In the data rows, the value 128 means zero.
Here are some points:
[ 84 132 100 104 112 187  95 126 116 108  88 201 144 163 184 135]
[147 133 113 131 116 114  97 145 113 117 106 154 156 153 158 130]
[144 173 118 148 140 207 157 177 103 170 172  98 126  63  82  63]
[137 130 126 128 143  48 113  67 195  96 193  40 146 107  60 162]
[112 160 148 138 121  68  93  50 164  78 165  87 136 128  91 180]
[113 133 147 124 123  78  78  81 138  49 183 150 183 108 167 154]
[ 95 166 134 101 150 140  93  76 170  97  77 151 173 184 149 185]
[ 83  90 131  94 153 135  81 155 122  75  77 198 123 153 153 163]
[157 139 141 151 142  46 103  21 119 111 206 106 179 106 121 136]
[ 88 110 114 140 114 152 165 142 145 151  87 129  67 166 117 149]
[101  85 123  89 115 122 100 143 116  96 111 166 109  98 191  88]
[125 166 123 168 139 108 188 104 143 148 125  56 111 145  83 124]
[108 171 134 116 118 118 108 135 189 104  82 124 143 193 170 177]
[164  88 141  91 142 190 108 227  91 134  74 220 125 107 195  97]
[131 114 145  79 153 111 123 149 187  95 118  90 145 127  91 161]
[104 141 111  75 149 190  95 163 116 127  87 207 116 149 182 163]
[141 144 124  98 148 169 102 157  98 108 118 190 117 145 175 121]
[112 110 106 153  93 166  89 192 103 126  85 200 106 135 166  94]
[ 94 136 122 178 104   4 146  54 131 111 231 102  93  88 126 146]
[172  79 146  96 123  98 121 133 164  69  58 181 117 162 119 150]
[118 169 113 179  91  96 155 109 157 160 153  51 132 132  78 108]
[ 77 103 112 111  96 106  88  88 184  49  78 140  78 179 137 192]
[112 133 106 138 105 175 130 181 104 143 106 151 101 106 102  88]
[185 147 151 124 156 135 142 118 114 145 206 126 113  95  68 130]
[139  80 115 103 129 137 106 147 171 122  41 168 184 186 159 198]
[130 102 114 149 133 130 144 144 128 178 107 132 126 139 144 116]
[119 126 142 133  77 130 117 125 141 128 120 176 168 136 139 140]
[192 108 127 124 150 185 194 188  73 184 153 110  68 103  70  84]
[115  81 133 100 171 182 172 171  97 119  87 205  63 140 206 104]
[119 106 127 136 119  76 103 102 131 126 126 141 156 134 159 153]
[117 100 137 104 117 131 124 130 120 128 142 163 157 135 142 130]
Here are 24 more points, each followed by its number:
[ 99 168 135 153 128 131 128 167  91 111 122 139 107  95 107  87] 0
[102 130 125  97 101 154  64 157 134 110 106 174 165 190 128 130] 1
[126  92 160 104 165 158 189 173 134 156 118  60 141  97 117 111] 2
[103 168 107 175 142 150 204 150  86 178 170  41  93  77 107  63] 3
[147 107 129  79 137 168 160 178  98 165 172 119 110  67 108  91] 4
[ 93 161 143 177  90  45 105  51 142 118 159 116 113 140  94 133] 5
[106 124 131 128  77 130  91 100 179 109  73 145 178 194 146 194] 6
[186 110 146 120 161 134 183 136  96 162 153 108  93  74 128  56] 7
[178 128 154  83 124 105 138 126 139 120 142 127 136 120  96 125] 8
[176 107 135 104 151 182 130 132 147 180 129  76 206  92  82 120] 9
[164 116 134 220 117  96 172 130  90 173 188  92 124  94 130  58] 10
[149 101 107  85 147 202 114 162 138 137 121 103 172 114 106 119] 11
[110 152 113 145 111 133 124 175 106 137  78 200  96 150 166 143] 12
[112 197 126 157 157  24 142  62 198  82 173  27 158 139  72 164] 13
[121 152 123 178 162  46 158  89 144 115 175  38  86 127  93 102] 14
[155  76 136 113 132 190 156 151 100 165  87 117 118 140 157  98] 15
[111 158 130  89 152 144 145 151 131 140 153 100 129  94  94 150] 16
[126 156 115 176 107 105 152 115 109 156 122 120  97 129 117 112] 17
[157 114 123 146 152 166 199 133 116 198 121  78 134 110 114 105] 18
[131 161 137 117  99 130 124 119 146 122 133 174 134 154 134 107] 19
[ 85 162 129 101 112  90  67 150 183  75  75 137 132 191 157 186] 20
[187 112 148 161 140  38 127  71 115 129 186 101 133  97  93  91] 21
[144  76 142 107 148 147 108 110 136 144  81 155 181 135 159 155] 22
[114 123 127 104 100 231 133 214  98 140  26 189  74 159 184  98] 23
Which two of these numbered points are nearest to each point below, ignoring the 3 directions in which the first points spread most? Their numbers follow each, nearest first.
[ 95 109 160 106 125  48 127  78 185  87  85  86 118 175 128 158] > 7 14
[138 167 139 156 113 119 135  93 130 157 183  80 171  84  69 128] > 6 1
[166 127 186  88 129 110  63 114 157 101 142 124 177 132  95 156] > 8 11
[122 197 124 166 131  45 115  64 141  93 121 154 136 188 133 170] > 12 17
[148 132 137 204 118   1 125  43 169 122 173  58 180 141  85 151] > 10 21
[139 112 119 101 150 214 104 215 126 125  90 147 163 124 142 108] > 11 16
[128 153  96 136 159 134 196 155 129 170 141  29  80 104 103 103] > 3 13
[172  99 146 137 118  27  93  68 162 117 117 104 162 164 126 166] > 21 15
[139 143 125 172 143 145 159 154  79 169 123 131  82  92 151  74] > 17 23
[145  95 147  99 135 104  93 125 126 116 190 140 155 109 148 134] > 4 8
[ 89 125  90  98 145 216 160 211 127 128  47 145  89 159 164 140] > 3 13
[ 77 129 129 110  76 147 107 142 121 112 113 204 103 175 139 116] > 5 19
[120 191 137 147 141  54 132  73 186  72 167  48 179 148  80 191] > 13 16
[ 98 157 102 138  90 155 100 135 117 108 154 154 153 132 109 116] > 1 6
[120 119 122 161 126  93 130 155 121 136 147 121 137 103 136  86] > 10 17
[171  84 140  46 111 151 104 165 153  99  69 148 178 167 158 165] > 8 4
[105 171 137 114  72 119  69  71 172 123 142  90 154 174  97 174] > 1 6
[112 128 109  77 139 200 119 169 101 111 141 206 115  78 172 113] > 16 4
[134 112 123 177 122  88 137  95 159 130 161  56 135 100  92 134] > 15 18
[121 177 130 134 131  67 125  66 212 102 139  44 181 149  99 159] > 13 19
[139 203 149 153 122 139 164  89 111 165 193 126 108  69  81  76] > 19 23
[161  88 149 138 125  71 131  92 159 111  84 101 146 163 118 137] > 21 7
[152 118 122 141 141  40 107  90 154 128 182 106 157 139 127 137] > 21 7
[133 100 109  92 122 101 104 137 136  94 123 166 113 120 165 145] > 4 7
[128 131 126 196 163  72 170  88 125 130 180  64  81 121  77 114] > 14 17
[161 103 136 156 111  45 130  61 187 122 114  87 191 186  92 161] > 21 22
[101 172 129 159 168  73 159  76 175 113 154  32 166 123  82 150] > 13 3
[111 118 125  91 149 193  84 156 109 113 112 183 139 115 167 146] > 16 4
[168 103 128 131 150 142 169 129  97 156 142 155  81  92 130  71] > 7 21
[160 156 109 141 159 191 138 183 107 167 150  66 168 112  87 106] > 11 9
[128 181 131 190 144  38 150  71 112 131 255  91 128  45  95  89] > 12 13
[135 158 118 152 114 129 142 101 135 140 192  72  98  62  98 114] > 23 4
[184 121 135 163 147  67 143  69 151 133 182  70 199 102  62 134] > 22 18
[ 87 171 114 108 159 137 126 110 167 115  51 104 136 181 135 172] > 13 3
[149  89 141 128 127 108 118 116 185 134 124  96 185 139  98 157] > 22 9
[112 124 128 144 167 105 174  95 116 158 169  96 133  73 129  96] > 18 3
[103 150 105 135  73 161  92 148  97 133 106 199 118 143 124  95] > 5 19
[127 153 129 212  91 105 134 114  77 179 175 110  93 104  90  80] > 5 17
[ 96 133 132 120 100 194  94 168  93 144 131 175 136 108 132  81] > 1 6
[121 141 154 108 129 165 171 179  94 138  89 175  67 119 171 100] > 23 17
[151 126 122 164 104 177 161 148  80 213 131 110 137 126 117  53] > 6 10
[150  70 117 108 137 116 146 141 147 117  92  96 101 132 105 144] > 7 21
[102 146 107 207 105  48 167  71 175 154 164  40 139 139  92 148] > 10 17
[190 117 155 122 173 163 142 146 128 162 201  89 148  87  65 100] > 11 9
[198 130 186 129 151  79 134  96 142 132 197  52 222  80   7 118] > 9 8
[121 170 127 149  97 123 144 112  99 130 168 125  81  99 110  88] > 23 5
[187 120 155 118 166 123 149 128 158 130 158  73 148 119  61 140] > 8 22
[130 195 152 156 128  77 132  88 175  93 133  99 164 132 118 148] > 13 19
[125 139 107 102 144 225 152 203 136 130  73 119  98 116 135 135] > 16 4
[120 169 104 121 111 121  86  77 148  84 111 188 122 174 140 152] > 19 17
[128  74 112  99 121 177 126 149 106 103 104 185 121 107 204 114] > 15 18
[120 132  99 123 164 168 177 196  87 156 112 119  46 119 120  86] > 14 13
[100 112 104 149 103 208 131 158  85 167  90 192  95 147 142  73] > 5 17
[103 141 127  80 155 140 127 121 145  89 138 130 146 107 158 135] > 16 4
[159  73 158 100 126  85  75 110 176  95  60 163 184 176 141 178] > 21 22
[167  80 136 130 133  83  95  98 180 124 126  93 192 167  98 173] > 22 21
[168  90 128 111 118 122 148 110 127 168 136  78 156 106  78 121] > 22 15
[ 82  81  99 105 123 188 151 154 118 146  82 170 104 192 179 127] > 15 3
[163 150 116 168 113 114 145 101 137 162 161  63 189 129 103 133] > 6 18
[114 160 131 106 105 193 104 133 122 123 111 192 128 157 132 123] > 19 1
[116 136 141 130  68 109  97 110 135 113 147 169 141 149 103 125] > 19 1
[112 161 113 149 146 103 167 112 145 130 115  97 124 131 125 146] > 13 3
[104 156 129 171 177  68 151 111 158 122 127  61 100 149  95 135] > 14 13
[133 104 152 150 145  55 140  69 129 137 214 102 161  77 125 131] > 18 22
